Each row is where one point has got to under a steady rotation. How many steps took it there?
The counts run from 0 to 397.
[ 94 127 179  94 124 134 113 159 118 135 138  88 111 108  94 140 139 136
 154 153 127 148 106 163 112 120 104 128 118 147 190  81 115 162 115 116
 146 130 162 158 122 185  97 119 150 120 169 111 123  99 152 137 114 141
 164 167]  282
[100 139 115 144 139 121  75  88 119  83 123 114  84 129 121  75 148 123
 108 144  77 146 122 137 150 103  75  96 104 111 148 100 114 104 131  76
  97 100 156 168 157 135 101 159 165 120 156 123 144 132 119 126  67 136
 140 141]  171
[103 163 101  99 184 164 141 125 173 116 144 138  74 146 159 147 149 168
  78 103  79 131 158 132 160 149 154 119 102 123 114  56 152 120 124 133
 122 133 143 175 156 162 115 119 114 114 142 115 128 141 159 123 113 137
 168 110]  94
[145 108 108 114 145 119 143 163 108 141 135 122  76 173 151 143 118  78
  85 122 114 139 129 139 134 157 128 134 107 109 167 140 133 119 111 135
  97 113 132 111 127 170 206 123 110 118 159 167  86  50 117 138 155 119
 132 114]  141
[124  76 138 123 153 141 153 116 162 150 137 129 128 165 118  91 136 122
 163 140 127  97 121  95 154  89 134 144 134 138 193  98 128  56  60 143
 108 131 114 107 132 108 132 111 143 127 129 169 168 125 138  74 161  93
 127 117]  144
[106 134  97  87 117 102 141 119 105  82  97 114  66 138 154 132 187 108
  96 135 147 118 126 128 139 146  84  98 121  98 105 124 132 132 104 158
 105 145 155 145 166 126 143 153  79 122 108 152  76 117  97 145 155 158
 118  80]  218
[141 119 140 114 146 103  98 143 105 120 143 101  79  91 139  85 111 105
 146 141 108 113 128 146 108 151  93 166 110 157 104 124 113 193 100 140
 141 130  83 191  64  97  97 100 106 103 158 159  96 121 135 142 105 148
  87  80]  353
[ 87 126 132 126 157 110 163  91 112 102 129 167  71 154 146 123 130 157
 100 176 106 138 135 148 143 113 120 136  69  97 158  99 116  78 169 119
 111  91 155 121 153 114 154 122 138 146 188 113 104  76 159 121  85 147
 150 100]  17
[107 146 133  95 100 135 115 152 117 134  92 113 177 149 102 155 117  90
  75 104 138 138 103 144 133 116  71 115 157 124 149 161 148 134 103 157
 130 132 187 120 152 166 112 149 156 158 119 121 108 127 109 147 128 109
 199 140]  360
[120 119 102 115 129 120 119 141 136 118 159 133  85 187 156 107 168 147
 162 130 102 116 135  77 132  95 164 158 115 128 109 137  91 110  43 103
 157 143 127 149 138  75 123 110  98  92 124 153 184 112 110 112 156 141
  78  88]  187
[139 126 157  97 132 129 123 152 148 132 118  71 107  82 108  97 101  94
 136 129 119 132 112 124 120  92 111 131 122 116 183  97  99 181  95 123
  95 117 116 105 107 122 110 112 143 117 165 147 144 182 149 162  86 124
 121 128]  79
[105 126 169 177 145 137 149 175  87 157 132 147 129 118 123 178 108 129
 159 164 119 122 123 148 118 133 175 183 127 143 167  60 139 129  83 158
 113 150 117 132 111 102 165  60 112 129 148 126 103 116 133  86 165 150
 139 148]  331
[139  92 108  81 164 153 104 154 147 115 147 143  67 146 141 116 168 141
 137 134  93  67 127 107 116  98 165 181 113 148  93 128 100 128 106 134
 175 126 153 179 115  63 124  81 127 129 126 118 148 109 151 114 113 138
 114  61]  231
[ 97 124 118 172  95 119 130 112 164 129 137 125 128 112 114 131 108 108
 136 156 124 154 127  79 166 143 172 117 192 159 154 106  95 145 124 124
 110 109 167 103 147 169  99 139  72  77 172 112 140 156 141 158  89 109
 141 160]  269
[144 124 123 111 166 139 122 114 158 158 159 124 108 116 141  87  82 105
 117 136  71 123 174  90 147 112 119 175 132 123 132 187 164 144  73 114
 109  79 157 126  93 119 150 128 101 120 163 154 158 104 162 105 104 121
 100  75]  110
[111 108 107 173 145 142 100  95 139 157 122 170 132 164 118  76 112 148
  97 157 124 127 126 121 169 145 140 171 138 129 114 129 132  93 164 116
 119 108 155 165 110 134 101 122 160 152 181  97 125  71 138  97  71 154
 156 116]  105
[128 111 193 173 135 117 132 127  87 127 104 108 134  81  79 161  87 107
 161 181 141 126 112 141 117 117  92 158 119  96 146 108 138 122 126 123
  85 108 102 146 112 116 153  69 141 152 104 131 135 169 133 157 132 115
 134 130]  211
[112 147 167  92 120 102  98 108 124 134 103  90  78  97  95  97 104 118
 100 122 118 161 150 115 158  85 119  90  99  90 145 168  91 136 142  78
 124  92 156  76 132 169  99 144 117 135 165 111 138 137 111 165 151 118
 107  98]  202
[153  80 147 184 129 159  91 112 161 152 118 123 158 113  92 132  89 130
 156 148 148 133 130 107 133  75 175 164 157 124 133 158 126  75 143  93
 114  97 168  84 106 102 159 123 138 130 111  96 167 129 105 110 151 113
 123 107]  378
[ 84 121 118 165 128 133 111 186 145 103 148 160 106 108 116 167 119 138
  74  93 104 115 148  96 139 129 171 102  87 127  72 126 143 137 165 111
 109 105 116 118 131 104 135 100  98 114 124 131 155 185 103 109 144 150
 118  87]  367
[170 100 164 132 168 113 132  91 155 131 123 117  76 111 112 109  94 108
 154 172  76  89 126 139 134 104 169 186 118 120 113 124 114 128 114 127
 112 120 116  77  70 117  84 133  89  83 168  94 145 132 143 157 113 150
 106  95]  198
[124  78  90 101 131 101 116  88  77  86 116 155  87 160 139 123 177  91
 155 152 128  94 112 124 142 112  83 129 102 126 165 145 117  88 127 137
 113 104 183 137 177  87 174 156  90 142 135 121 113 109 118 101 139 131
 128  70]  219
[ 90 123 151 115 128 177 136 156 148 135 163  90 152  83 134  97 148 153
 120 128 151 116 122  77 125  70 100 124 139 111 139 122 115 136  76 133
 155 115  95 151 111  90 131  80 173 129  97 185 185 165 137  95 130 117
 107 129]  112
[ 82 142 133 100 111 111 149 197  81 128 141 147 137 156 121 194 140 124
 143 122 126 109 114 150  83 141 138 145 133 154 140  91 103 134  93 171
 144 161 113 160 119 131 130  82 106 145 141 117  80 123 114 120 133 156
 152 157]  85
[120 114 136  88 141 147 126 121 177 153 117 124 106 130 118  63  91  91
 135 140 100  98 141  93 147 110 133 145 119 101 161 114 104 127  84 146
 100  94  92  74 141 113  98 119 131 144 137 148 152 188 138 146  87 115
 119 105]  78
[150  80 101  97 149 141 108 169 143 155  81 127 142 163 108 114 119  95
  89 128 171  94 106 163 112 139 107 163 137 136 111 118 112 128 152 171
 139 119 117 130 119 140 140 106 195 167 155 137  71  96  97 143 114 138
 178 105]  228
[116 103 108  94 144 135 167 134 126 119 122 159 129 136 150 180 133 104
  82 135 164  90 119 144 117 111 151 152 150 121  67 139  91  85 122 191
 160 164  85  90 101 126 112 117 143 135 126 110  92 103  95 138 166 112
 136 115]  196
[129 138 178 125 138 146 143 104 142 155 125 135 153 127 128 167 116 147
 142 110  93 137 167  98 173 110 168 169 149 104 108 136 145 110  83 136
 125 135 148 116 110 119 104 102  76 134  83  87 157 180 113 139 177 109
 152  99]  11
[114 114 135 162 141  97  93 132  99 110 133 121 125 146  92 173 125 108
 168 148 109 105  90 151 122 129 120 178 157 161 131 103 129 144  86 129
 131 145 145 209 105 121 100 124 135  93 161 122 149  91 126 130  88 110
 181 164]  40
[ 99 126 123 155 116 127  89 133 139 140 118  91 137  98 107 134 149 169
  83 121 185 159 123 108 184 128 166 129 175 141  85 117 137 127 153 116
 158 149 144 194 136 177 113 126 135 147  88 105 125 121  83 148 162 140
 121  96]  103
[117 122 165 197 127 134 103  97 129 150 128 119 147 120 101  76 102 148
 175 144 119 132 131 119 144  74 165 159 124 119 142 108 133  76 110  77
 113 123 151 126 117  97  98 117 154 156 114 100 174 156  94  96 164 126
 132 115]  56
[102 163 166 146 128 148 186 167 131 139 123 104 154  89  91 180 100 160
  67 124 147 140 139 130 138 144 142 132 116  94 140  91 135 144 154 122
  92 116  90 132 105 178 128  74 155 146 149 127 102 131 141 171 125 137
 147 133]  14
[113 115 136 140 120 128 114 168 159 144 147  73 126  93 110 137 105 106
 119 115 154 171 118  76 147 117 139 111 158 135 144 143 132 178  76 101
 134 128 120 108 121 174 146 131 127  81 117 174 153 113 107 145 184 109
 108 164]  190
[ 94  91 137 133 125 128 123 140 131 139 131 106 136  51 121 161  98  76
 102 116 154 145 139  90 144 115 125 124 168 143 164 153 156 144 111 162
 107 118 125 100  86 168 176 120  72 119 149 150 112 127 143 133 174  91
 106 102]  344
[139 106 103 107 161 143 117 126 132 115 124 159  91 167 163 139 135 119
 147 106  99  73 144 142 109 130 172 176 125 112  99  91  68  96 114 171
 156 136  86 165 124  76 109  97 125 108 122 109 132 126 128 126 101  97
 147  89]  275
[123 114  92 140 132 146 104  96 164 124  99 137 135  82 143 159 100 111
  89 141 140 146 165 132 171 176 141 169 192 140  98 120 122 129 176 143
 102 143 175 173 135 165 142 134  87  97 146  85 101 109 124 173  80 119
 146 104]  27
[ 99 110 109 106 118 123 123 111 117  98 104 157  99  90 151 140 163 125
  78 136 177  98 124 136 147 119 133 137 150 132  68 143  82 109 189 182
 177 131 125 165 142 118 109 123 136 138 126  83 109  93  93 166 114 140
 124  72]  350
[118 154 103 127 118 142  99 145 129 126 113 106 110 109 154 123 117 131
  68 140 168 150 113 134 153 195  98 142 157 108  75 141 126 174 143 127
 137 164 130 190 104 143 104 106 139 136 144 144  89 113  84 175 119 153
 123 112]  305
[105 127 115 176 134 105  94 161  90 141 152 151 128 101 136 169 101 136
 127 103 106 140 183 129 135 142 170 137 147 143 120 145 133 116  94 120
 136 144 150 117  90 127 157 108  46 135 119 113 110 127  93  93 189 155
 109 109]  54
[ 84 110 125 157  68 125 164 129 109 134 130 112 174 114 112  98 129 124
  82 144 206 141  99  78 145 117 105 103 170 129 169 131 104  84 117 141
 116 121 107  77 149 143 129 127 167 156 126 148 144 138 109 113 158 133
 133 173]  69
[116 146 128 121 140 163 128  70 159 121  88 126 136 152 143 125 125 155
  71 136 141 154 144 131 173 104 130 150 114  61  80 135 137  71 180  85
 124 143 177 151 142 101 107 119 173 147 117  90 155 101  95 134 147 121
 139  84]  60
